In the data rows, zero lies at 4.5, halfway between 4 and 5.
Here are some points:
[6 8 2 7 2 6 1 6]
[4 6 3 5 3 5 4 2]
[3 3 5 1 6 5 5 1]
[3 3 5 3 5 4 4 4]
[6 9 3 8 4 5 3 4]
[6 5 5 5 5 3 4 3]
[6 6 4 6 6 5 5 4]
[4 4 5 5 6 5 6 3]
[3 3 3 6 3 5 2 6]
[8 6 4 6 5 4 5 2]
[4 4 4 4 6 6 4 4]
[2 2 5 4 5 4 2 6]
[2 4 6 3 5 4 5 4]
[2 2 6 2 7 5 5 7]
[6 5 4 5 3 2 5 4]
[4 5 3 4 4 6 2 5]
[4 4 7 5 6 4 7 4]
[3 4 4 6 7 8 3 4]
[4 5 4 6 7 7 6 3]
[6 5 5 6 6 3 4 3]
Then 12 other points, each followed by its number:
[5 4 4 4 3 5 5 4] 0
[4 5 5 3 5 4 4 3] 1
[3 3 5 2 5 5 2 6] 2
[3 2 5 4 5 4 4 5] 3
[3 4 5 5 7 7 5 3] 4
[3 2 4 0 3 4 5 3] 5
[5 6 3 6 5 5 5 3] 6
[6 3 6 4 4 3 8 7] 7
[7 6 4 7 5 3 6 4] 8
[3 3 6 4 5 1 5 4] 9
[3 4 5 4 7 6 5 5] 10
[6 7 4 7 8 7 2 6] 11
Which of these numbered points is nearest to each point below, looking only along the 3 directions in which the first points spread most? Its number follows each.
[7 5 6 4 4 2 6 4] > 7
[5 8 2 7 5 5 5 2] > 6
[7 3 6 4 4 3 6 6] > 7
[2 2 5 3 5 5 1 6] > 2
[4 4 5 2 4 5 5 3] > 1
[3 3 6 3 4 5 5 5] > 3
[6 4 5 3 3 3 6 5] > 7
[6 7 1 7 7 7 1 6] > 11
[3 5 4 5 3 5 3 3] > 0
[6 6 3 6 3 6 5 2] > 6
[5 5 3 7 4 5 3 4] > 6
[3 4 5 5 8 6 6 3] > 4
[3 5 5 3 5 5 4 3] > 1
[3 2 7 1 3 4 6 6] > 5
[2 3 5 2 5 5 4 2] > 3
[7 4 4 4 4 2 6 4] > 7
[5 7 3 7 4 5 5 2] > 6
[1 2 6 5 5 5 1 6] > 2
[3 3 5 5 3 6 3 6] > 2
[3 4 5 2 5 5 5 1] > 1
[7 8 1 7 5 5 3 3] > 6
[4 6 6 6 7 6 6 2] > 4
[3 5 2 7 4 8 1 6] > 11
[9 7 5 7 5 2 6 4] > 8
[3 4 6 4 7 6 5 5] > 10
[1 4 5 3 3 5 3 4] > 2
